[[119 120 137 134 131 116 129 125 116 136 135 147 128 132 120]
 [125 109 154 130 138 120 130 133 112 143 125 141 129 125 128]
 [118 128 126 133 123 118 128 122 123 130 137 146 129 134 120]
 [118 128 125 132 122 119 128 122 124 130 136 146 129 134 121]
 [127 108 157 129 140 122 130 134 112 144 122 138 129 123 130]]
->
[[118 128 125 132 122 119 128 122 124 130 136 146 129 134 121]
 [118 128 126 133 123 118 128 122 123 130 137 146 129 134 120]
 [119 120 137 134 131 116 129 125 116 136 135 147 128 132 120]
 [125 109 154 130 138 120 130 133 112 143 125 141 129 125 128]
 [127 108 157 129 140 122 130 134 112 144 122 138 129 123 130]]

[[134 118 118 135 135 119 149 119 135 135 119 135 135]
 [120 138 138 119 120 138 135 137 120 120 138 120 119]
 [123 134 134 124 125 135 100 135 124 124 135 124 124]
 [136 119 116 135 135 118 146 119 135 136 118 134 136]]
->
[[136 119 116 135 135 118 146 119 135 136 118 134 136]
 [134 118 118 135 135 119 149 119 135 135 119 135 135]
 [123 134 134 124 125 135 100 135 124 124 135 124 124]
 [120 138 138 119 120 138 135 137 120 120 138 120 119]]

[[125 112 134 111 133 135 125 134 129 136]
 [138 107 121 116 128 114 130 128 128 128]
 [122 121 133 124 114 123 128 126 129 133]
 [124 118 130 137 128 130 130 127 130 127]
 [127 144 131 122 138 115 125 132 127 123]
 [140 128 136 123 138 129 128 130 126 143]
 [125 140 126 139 125 123 132 129 126 127]]
->
[[138 107 121 116 128 114 130 128 128 128]
 [125 140 126 139 125 123 132 129 126 127]
 [124 118 130 137 128 130 130 127 130 127]
 [127 144 131 122 138 115 125 132 127 123]
 [122 121 133 124 114 123 128 126 129 133]
 [125 112 134 111 133 135 125 134 129 136]
 [140 128 136 123 138 129 128 130 126 143]]

[[129 112 136 107 135 130 137 122 125 142 128 115 102]
 [102 123 117 112 130 122 141 116 122 154 130 117 127]
 [122 126 120 131 132 128 116 123 136 127 123 128 133]]
->
[[102 123 117 112 130 122 141 116 122 154 130 117 127]
 [122 126 120 131 132 128 116 123 136 127 123 128 133]
 [129 112 136 107 135 130 137 122 125 142 128 115 102]]

[[128 139 129 128 128 128 122 128 128 129 128 135 123 135 128 127]
 [143 120 127 128 128 130 126 128 127 129 128 123 132 121 128 129]
 [129 131 128 128 128 128 130 128 127 128 128 130 131 114 128 128]
 [116 153 131 128 127 126 127 128 127 128 128 145 124 113 128 127]
 [132 113 126 128 128 129 130 128 129 128 128 118 130 138 128 129]]
->
[[132 113 126 128 128 129 130 128 129 128 128 118 130 138 128 129]
 [143 120 127 128 128 130 126 128 127 129 128 123 132 121 128 129]
 [129 131 128 128 128 128 130 128 127 128 128 130 131 114 128 128]
 [128 139 129 128 128 128 122 128 128 129 128 135 123 135 128 127]
 [116 153 131 128 127 126 127 128 127 128 128 145 124 113 128 127]]

[[129 131 122 128 129 130 128 123]
 [129 132 134 128 129 129 127 105]
 [129 128 133 129 131 128 128 118]
 [128 128 130 129 129 128 128 128]
 [128 130 128 127 126 129 127 134]
 [128 128 136 129 130 127 128 120]]
->
[[129 131 122 128 129 130 128 123]
 [128 130 128 127 126 129 127 134]
 [128 128 130 129 129 128 128 128]
 [129 128 133 129 131 128 128 118]
 [129 132 134 128 129 129 127 105]
 [128 128 136 129 130 127 128 120]]
---
[[128 123 127 121 107 111 116 129 103 135 123 102]
 [129 129 128 137 128 128 119 126 118 143 121 106]
 [117 155 101 115 118 110 102 129 113 119 123 116]
 [115 126 132 146 138 134 123 104 120 144 103 131]
 [135 111 154 133 120 133 148 130 127 144 133 126]]
->
[[135 111 154 133 120 133 148 130 127 144 133 126]
 [128 123 127 121 107 111 116 129 103 135 123 102]
 [115 126 132 146 138 134 123 104 120 144 103 131]
 [129 129 128 137 128 128 119 126 118 143 121 106]
 [117 155 101 115 118 110 102 129 113 119 123 116]]

[[126 133 122 121 125 124 133 128 129 132 129 132 133 131 127]
 [134 129 124 131 129 131 126 126 129 121 124 136 124 127 128]
 [147 127 130 107 123 124 126 132 133 131 131 124 126 125 130]]
->
[[147 127 130 107 123 124 126 132 133 131 131 124 126 125 130]
 [134 129 124 131 129 131 126 126 129 121 124 136 124 127 128]
 [126 133 122 121 125 124 133 128 129 132 129 132 133 131 127]]

[[119 123 114 107]
 [130 122 133 133]
 [128 117 118 123]
 [126 132 134 128]]
->
[[128 117 118 123]
 [130 122 133 133]
 [119 123 114 107]
 [126 132 134 128]]

[[128 131 130 129 129 130 128 129 130]
 [127 127 126 127 127 127 129 127 126]
 [131 116 136 154 129 123 146 126 122]]
->
[[131 116 136 154 129 123 146 126 122]
 [127 127 126 127 127 127 129 127 126]
 [128 131 130 129 129 130 128 129 130]]

[[105 133]
 [137 128]
 [125 138]]
->
[[137 128]
 [105 133]
 [125 138]]

[[149 151 153 154 151 154 145]
 [150 150 156 145 147 155 152]]
->
[[150 150 156 145 147 155 152]
 [149 151 153 154 151 154 145]]

[[135 126  98 107]
 [118 130 138 123]
 [142 105 131 118]]
->
[[142 105 131 118]
 [135 126  98 107]
 [118 130 138 123]]

[[143 121 128 152 130 141 116 114 105 148 139]
 [135 118 127 145 108 118 119 122 112 129 121]
 [133 120 117 146 138 150 108 117 110 145 137]
 [136 123 119 137 109 121 116 111 121 154 139]
 [114 158 127 103 138 135 139 140 140 118 110]
 [118 135 128 118 143 126 129 117 122 126 133]]
->
[[135 118 127 145 108 118 119 122 112 129 121]
 [133 120 117 146 138 150 108 117 110 145 137]
 [143 121 128 152 130 141 116 114 105 148 139]
 [136 123 119 137 109 121 116 111 121 154 139]
 [118 135 128 118 143 126 129 117 122 126 133]
 [114 158 127 103 138 135 139 140 140 118 110]]
---
[[131 109 138 135 131 156]
 [141 114 108 121 145 113]
 [157 110 131 127 116 127]
 [147 118 114 152 118 134]
 [133 117 144  99 134 123]
 [139 102 120 134 143 144]
 [154 120 122 143 110 127]
 [138 108 113 118 149 121]
 [124 114 120 146 141 152]
 [136 122 155 111 115 134]
 [149 115 133 142 110 140]]
->
[[131 156 131 109 138 135]
 [145 113 141 114 108 121]
 [116 127 157 110 131 127]
 [118 134 147 118 114 152]
 [134 123 133 117 144  99]
 [143 144 139 102 120 134]
 [110 127 154 120 122 143]
 [149 121 138 108 113 118]
 [141 152 124 114 120 146]
 [115 134 136 122 155 111]
 [110 140 149 115 133 142]]

[[136 124 130 104 143 113]
 [128 114 133 135 125 138]
 [144 132 120 111 126 124]
 [118 138 126 146 112 139]
 [108 141 144 125 135 139]]
->
[[143 113 136 124 130 104]
 [125 138 128 114 133 135]
 [126 124 144 132 120 111]
 [112 139 118 138 126 146]
 [135 139 108 141 144 125]]

[[123 117 135 115 139 119 117]
 [116 124 132 132 124 130 112]
 [133 143 132 111 132 120 143]
 [123 110 134 122 123 125 139]
 [134 110 126 138 115 133 102]
 [138 148 133 121 139 133 120]
 [142 132 133 117 136 148 135]
 [128 129 137 101 123 120 132]
 [131 119 127 144 122 143 136]
 [129 118 139 138 119 135 129]
 [149 114 123 123 137 141 125]]
->
[[119 117 123 117 135 115 139]
 [130 112 116 124 132 132 124]
 [120 143 133 143 132 111 132]
 [125 139 123 110 134 122 123]
 [133 102 134 110 126 138 115]
 [133 120 138 148 133 121 139]
 [148 135 142 132 133 117 136]
 [120 132 128 129 137 101 123]
 [143 136 131 119 127 144 122]
 [135 129 129 118 139 138 119]
 [141 125 149 114 123 123 137]]

[[130 105 147 122]
 [134 112 118 118]
 [133 116 131 124]]
->
[[147 122 130 105]
 [118 118 134 112]
 [131 124 133 116]]

[[123 137 105]
 [124 125 144]
 [118 125 128]
 [135 115 144]
 [131 116 120]]
->
[[137 105 123]
 [125 144 124]
 [125 128 118]
 [115 144 135]
 [116 120 131]]

[[125 151 115 147 122 114 144]
 [141 150 153 145 133 144 113]
 [138 138 150 156 119 113 124]
 [138 154 106 142 128 109 114]
 [115 143  98 157 137 137 109]
 [133 123 154 106 131 106 126]
 [116 145  99 130 149 127 130]
 [114 140 134 134 108 110 127]
 [158 101 102 104 136 107 145]
 [119 119 102 104 102 110 129]]
->
[[114 144 125 151 115 147 122]
 [144 113 141 150 153 145 133]
 [113 124 138 138 150 156 119]
 [109 114 138 154 106 142 128]
 [137 109 115 143  98 157 137]
 [106 126 133 123 154 106 131]
 [127 130 116 145  99 130 149]
 [110 127 114 140 134 134 108]
 [107 145 158 101 102 104 136]
 [110 129 119 119 102 104 102]]

[[114 131 150]
 [149 124 100]
 [144 117 107]
 [113 128 142]
 [150 131 115]
 [128 123 117]
 [152 118  98]
 [138 125 118]
 [148 123 113]
 [120 119 118]]
->
[[131 150 114]
 [124 100 149]
 [117 107 144]
 [128 142 113]
 [131 115 150]
 [123 117 128]
 [118  98 152]
 [125 118 138]
 [123 113 148]
 [119 118 120]]
